One vector is turned by the same rotation once a tick. Each row is the vector after some number of ticks, and that number follows the row.
The counts run from 0 to 654.
[-31.5 -37.9  -2.5  24.8  -3.1 -37.8 -25.8   9.1   6.6 -40.2  19.2 -12.5
  18.8  23.9  -4.4   7.7  -2.7 -26.0  15.9  30.5 -21.5 -28.1   0.8  32.7
   5.6  -1.5 -19.7 -25.2   2.7  30.9   8.4 -16.9  -3.6  -9.1 -45.8   8.9
 -45.6  11.7] -> 334
[-25.8 -23.1  36.5  14.3  24.4  -0.9 -31.0  17.5   6.7 -44.1   0.3  -2.9
   8.1   3.7  -4.5  -1.4  16.5 -33.2  25.2  11.0 -33.0 -40.6 -27.8  -7.7
  -3.7  15.2 -27.3 -16.5  -6.3  11.5 -12.5  24.0 -15.3  13.2 -21.2  16.3
 -38.4  45.4] -> 563
[-12.3  18.2  23.4 -23.8  -4.2   2.5 -43.5  -2.5 -16.7  25.0  -0.6 -11.0
 -23.4 -28.6 -14.3 -22.4  33.6 -53.6 -25.8   6.3  -6.0 -19.5  -5.3  -0.6
   0.9 -17.7 -15.2   2.2  35.9  -4.7 -30.0   3.6  -1.6  40.4  32.9  23.3
  -5.4 -33.5] -> 280
[-31.1 -23.6  33.4  18.8  20.8  -2.4 -33.6  15.2   9.6 -43.5   6.3   0.3
   8.8   6.7  -1.4  -1.1  11.4 -30.4  25.1  13.7 -34.5 -41.3 -27.2  -3.9
  -3.8  14.2 -22.8 -21.4  -2.5  19.0  -3.2  18.6 -13.3   6.7 -29.7  22.0
 -36.5  47.0] -> 564
[ -0.6  16.2  14.0  20.0  34.6   3.6 -19.5  -3.4  10.7 -25.0 -19.6  43.1
   5.3 -12.7  40.3  -7.9  -1.3  32.3   8.1 -53.3  -6.4  34.3 -33.2 -34.2
 -11.5  18.0  28.7   6.5   6.1  -1.4  26.8  -1.5   2.0 -31.7 -30.2 -26.7
   7.4  22.2] -> 392
[ -7.4 -25.4 -23.5 -13.7  -4.3  -4.4 -11.1   8.4 -31.8  -4.5  35.0 -42.8
   6.2  30.6  17.0  10.0 -25.7  -4.6 -15.3  27.8 -30.1 -27.9  24.4  41.4
  10.3  -8.3 -34.6  -7.8  23.1  -1.5 -13.0   0.5 -20.0   1.1 -16.6  29.3
 -41.6 -33.4] -> 67
[-39.9 -27.1  23.7   2.9 -11.6 -54.1 -20.1   4.7   1.1   6.7 -23.7 -25.8
  -6.8  18.3   0.7 -32.1  32.4  -2.6  25.4 -30.5   2.3 -18.6 -43.0  25.7
   4.4 -19.4  -8.5 -24.2 -23.6  15.5  14.7 -39.5  17.3  12.5  -2.2  -5.9
   9.5 -31.3] -> 137
[ 22.8   7.8   4.7   1.8  -3.3  20.7 -23.2   3.3  13.9  39.6  28.0  -4.2
  -7.5  -9.6  62.4  -8.9  -9.1  -0.5 -16.7   3.1  -4.9 -26.7   6.5  38.3
 -30.1  14.4  25.2 -51.6  21.9  -0.9 -28.8 -11.1 -12.6 -10.7   1.5  33.2
   5.8 -34.0] -> 266
[-24.7 -13.7  -6.6  -6.6   0.5 -12.7  33.4  13.2 -36.8   5.7  20.0 -33.0
 -16.5  37.8  34.1 -15.5  -3.3  62.1  17.9 -42.3  -0.4 -11.6 -32.3   9.1
  23.2   2.4  -4.4  -8.6 -41.2  -9.4  25.1  -7.1   7.5 -13.1   8.9   7.1
  11.7   5.9] -> 168
[-15.1 -25.3  39.0   5.3  25.5   7.4 -26.6  16.7  -1.2 -43.3  -5.2  -5.0
  -2.5   5.9 -17.0  -1.8  19.6 -31.2  29.5   3.0 -24.6 -36.7 -31.1 -11.9
  -8.6  11.9 -35.9  -5.2 -17.8   3.4 -22.8  33.1 -16.0  24.0  -3.8   9.8
 -34.4  40.8] -> 561
[-17.8 -11.1  -8.6   0.3   0.2  -7.2  33.1  11.5 -33.9   2.9  23.2 -22.8
 -13.5  32.9  38.2 -16.1  -9.5  69.5  23.0 -45.4   0.7  -4.7 -31.8  11.2
  19.7   5.4   1.1 -11.5 -43.5  -6.1  26.7  -7.9   6.1 -19.5   2.0   5.6
  11.0  13.5] -> 167
[ -2.6 -22.0 -18.7   4.4 -26.6 -31.0  17.3   2.2   4.4  -2.8  30.7 -33.9
  -4.2   0.2  -7.9  15.7   2.8 -24.0 -38.2  46.2  28.5 -30.7  37.5  24.5
  14.6   4.4  10.5 -20.2  30.0 -28.8  -1.0 -47.6  21.8   7.9  17.3   0.0
 -13.6 -15.5] -> 473
[ 35.1  -5.8  -3.5  18.7  19.4  -4.0  -4.8  11.5  23.1 -33.3 -34.0  30.5
  16.3  25.7   6.3   8.4   9.7  -1.4  26.7 -15.5 -30.1  45.4 -16.0  -6.2
 -34.0   1.0  -2.9 -10.1 -13.4  31.3 -12.8  40.5 -14.5 -33.4 -37.5 -32.8
  18.5  11.4] -> 357
[ 29.1 -28.4   0.6   3.6  22.3  -1.6  26.9  16.9   3.4 -50.8 -31.5  -1.4
   5.0  41.9 -15.8  17.1  10.1   7.0  28.3 -14.5 -22.0  22.2 -18.7 -18.9
 -10.8   8.6 -26.6  11.2 -37.5  -0.4 -12.0  45.2  -7.4 -10.9 -11.4 -36.9
   6.4  30.3] -> 593
[-13.1  -1.6  -7.2  18.1   7.0   9.4  26.1   6.3 -20.7 -27.7  49.5   6.8
 -18.7 -15.7  27.2   7.7 -15.3  39.3  -9.5  -8.1  29.2 -18.7  -3.1 -19.5
  20.8  34.5  25.3  -0.6 -10.6 -34.7  24.4 -19.8  13.7 -15.0   9.5   5.1
 -20.6  62.7] -> 432
[-31.2  20.1   1.1 -11.2  -9.3 -20.0  21.1   1.2 -11.8  38.2   4.8 -17.1
 -12.8  18.7  41.2 -28.5  20.1  31.6  -6.7 -37.6 -16.1   3.1 -32.3   1.8
  19.7 -11.4  24.4 -31.1   0.4  14.8  31.3 -13.0  12.3 -16.7  -1.3  19.4
  54.6 -10.3] -> 408
[  2.4 -26.0 -16.5   7.1 -25.9 -26.5  23.1   4.8   4.4  -7.0  35.0 -33.5
  -9.0   0.8  -7.5  18.1   5.7 -19.7 -33.8  45.2  34.4 -35.6  35.9  23.4
  11.1   8.7  14.3 -21.8  19.7 -32.0  -5.8 -45.6  21.2   9.0  24.1  -1.9
 -15.3  -6.3] -> 472
[ -7.7 -11.4 -43.5   1.8 -17.5 -25.4  54.5   4.1 -30.3 -16.5  40.4 -26.4
 -11.9  21.2  10.3  16.7 -15.7  39.9 -23.2   4.2  22.6   5.6  19.6   4.1
  37.0   6.1  10.0   6.6  -2.8 -27.8  34.1 -29.2  21.8 -18.2   7.7 -12.2
  -4.1  11.9] -> 203
[ 35.3  36.4 -16.2  -8.4   6.8  17.8 -23.1 -11.7  -0.6   9.0  -3.3  33.6
 -10.2 -41.2   9.3   2.8   3.1 -20.9 -45.9  -3.5   6.8  42.7  21.6 -20.7
 -18.2   0.1  24.1  21.3  58.2 -15.0 -13.1   1.0   0.5  -6.8   8.2 -19.9
   8.4 -32.2] -> 250
[-33.2 -34.9 -26.5   1.4 -13.8 -36.9  -4.0   8.5 -46.7 -33.1  25.6 -27.5
  -3.0  35.6 -20.3  -4.4  -8.2  13.4  24.0  -1.3  -3.9   3.0  -7.6  26.4
  28.1 -19.4 -38.5  16.1 -23.6  14.4  17.5 -12.0   2.7  -2.2 -18.0  -3.7
 -43.9  -1.8] -> 576
[-40.5  27.8   8.6  -1.7  -9.1 -34.8 -33.6  -4.0 -16.9   1.2 -13.1  31.9
 -16.7 -14.1 -13.8 -38.7  34.5  -9.1  17.1 -39.7  -0.8  38.7 -42.5 -18.3
   9.0 -28.1   4.1   6.2   0.0  37.5  28.2 -11.3  14.9  -1.3 -10.5 -11.2
  17.1  -5.1] -> 144
[-10.7  34.2  18.5 -14.9   3.2  16.9 -56.2  -0.2 -12.7  15.3   6.5  24.2
 -20.2 -41.7  -9.7 -20.4  28.5 -57.1 -21.8   3.4 -13.3  -2.4  -5.4 -14.2
  -6.8 -11.3  -9.6   2.9  44.3   7.8 -23.7  18.3  -5.1  26.3  15.6  25.4
 -13.8 -12.2] -> 283
[-13.3   8.9 -26.2 -12.7   5.7 -21.8   0.6   0.7 -21.0 -24.0 -16.8   1.8
  10.5  34.5 -16.6   2.0  11.1  -9.1  -1.2  -5.3 -53.3  49.2  -8.3 -15.3
  18.0 -32.6 -28.9  20.5  17.1  39.4  16.6  40.4  -9.3 -19.2 -41.1 -11.4
   9.0  -2.7] -> 585
[ 10.5  17.4   8.3   4.1  15.1  42.5 -50.8   5.7 -25.2 -18.9  35.7  41.7
 -25.6 -43.9  -3.7 -10.6  -2.3 -24.9   4.4  -4.6   9.0   2.2  -4.6 -15.0
 -22.6  12.7 -11.8  17.2   5.4  -9.4 -35.3  22.6 -14.4  12.9  11.9  11.6
 -51.4  22.4] -> 289
[  9.4   7.7 -33.9  -0.4  -6.8 -27.7 -31.6  -6.6 -21.9 -12.4 -12.7  26.8
   0.1  11.2 -19.5 -11.7   6.5 -13.1   9.6 -15.4 -10.3  67.7   0.5  13.2
 -12.3 -36.3 -19.3  23.8   6.2  43.5   0.7   6.0  -1.8 -17.1 -30.3 -30.0
  -8.9 -42.9] -> 110
[ -5.6   8.2  21.3 -22.2   9.7  22.9 -25.8   1.6 -23.6 -11.4  10.1  -5.9
 -21.6 -30.6 -26.4  -1.9  26.6 -53.9 -24.8  18.1  -4.5 -25.5   0.3 -24.4
   5.1   4.3 -25.9  16.5  28.5 -26.5 -31.2  22.6  -7.8  44.1  31.4  16.3
 -31.2  10.4] -> 48
[-26.5 -27.5  -5.8   4.6 -20.9 -70.2  15.0   1.2   1.9 -22.0 -26.1 -21.5
  -3.3  23.4 -30.6  -8.0  32.3  -7.3   7.3  -7.9  21.6  12.0 -13.9   6.7
  22.6 -21.0  -3.2   0.7 -14.2   2.4  28.2 -41.6  32.7   5.2   1.9 -41.5
  11.6 -15.1] -> 613
[-30.4  39.0  -1.2 -18.3  -7.9 -13.1  35.3   4.9 -16.0   8.7  -2.8   1.3
 -22.6   7.1  -7.9 -17.2  43.5  -4.0 -10.7 -15.7 -25.2  22.9 -26.9 -42.1
  32.7 -14.4   9.6  -9.9   1.1  19.5  24.4  29.7  13.4  -3.4   9.1  12.4
  55.5  37.1] -> 179
[-29.9  21.8  38.8   0.6  25.2   5.5   6.4   1.9  11.7 -15.8 -14.2   5.9
 -11.3 -25.6  10.2  -3.6  31.5 -14.6 -26.6 -11.7 -12.2 -18.9 -30.2 -63.1
  20.0  19.4  21.0  -2.9  28.1 -21.2  21.9  10.4  14.1  11.0   8.6   5.5
  19.7  56.8] -> 423
[ -9.8 -48.9 -12.6  21.3 -14.6 -46.9 -27.7   7.1  -4.6 -29.8   7.9 -17.6
   8.0  21.8 -19.0   3.6  -2.4 -18.8  19.5  19.3  13.8 -14.2   9.5  49.6
  -6.8  -9.8 -24.5  -9.5 -12.3  12.0  -5.2 -37.4   4.4   0.8 -20.1 -15.8
 -48.4 -29.0] -> 100
[ 53.4  -3.8   6.7   3.7  25.4  25.9 -18.8   0.6  33.8  -4.5 -14.5   4.1
  12.6  -8.6  36.7  24.2 -10.6 -22.5 -36.5  13.6 -17.7  -2.6  25.2  -0.8
 -40.1  22.9   9.9 -10.9  48.4 -22.2 -37.6  11.5 -18.6  -8.1  -9.7  -9.9
  -6.7 -26.8] -> 494
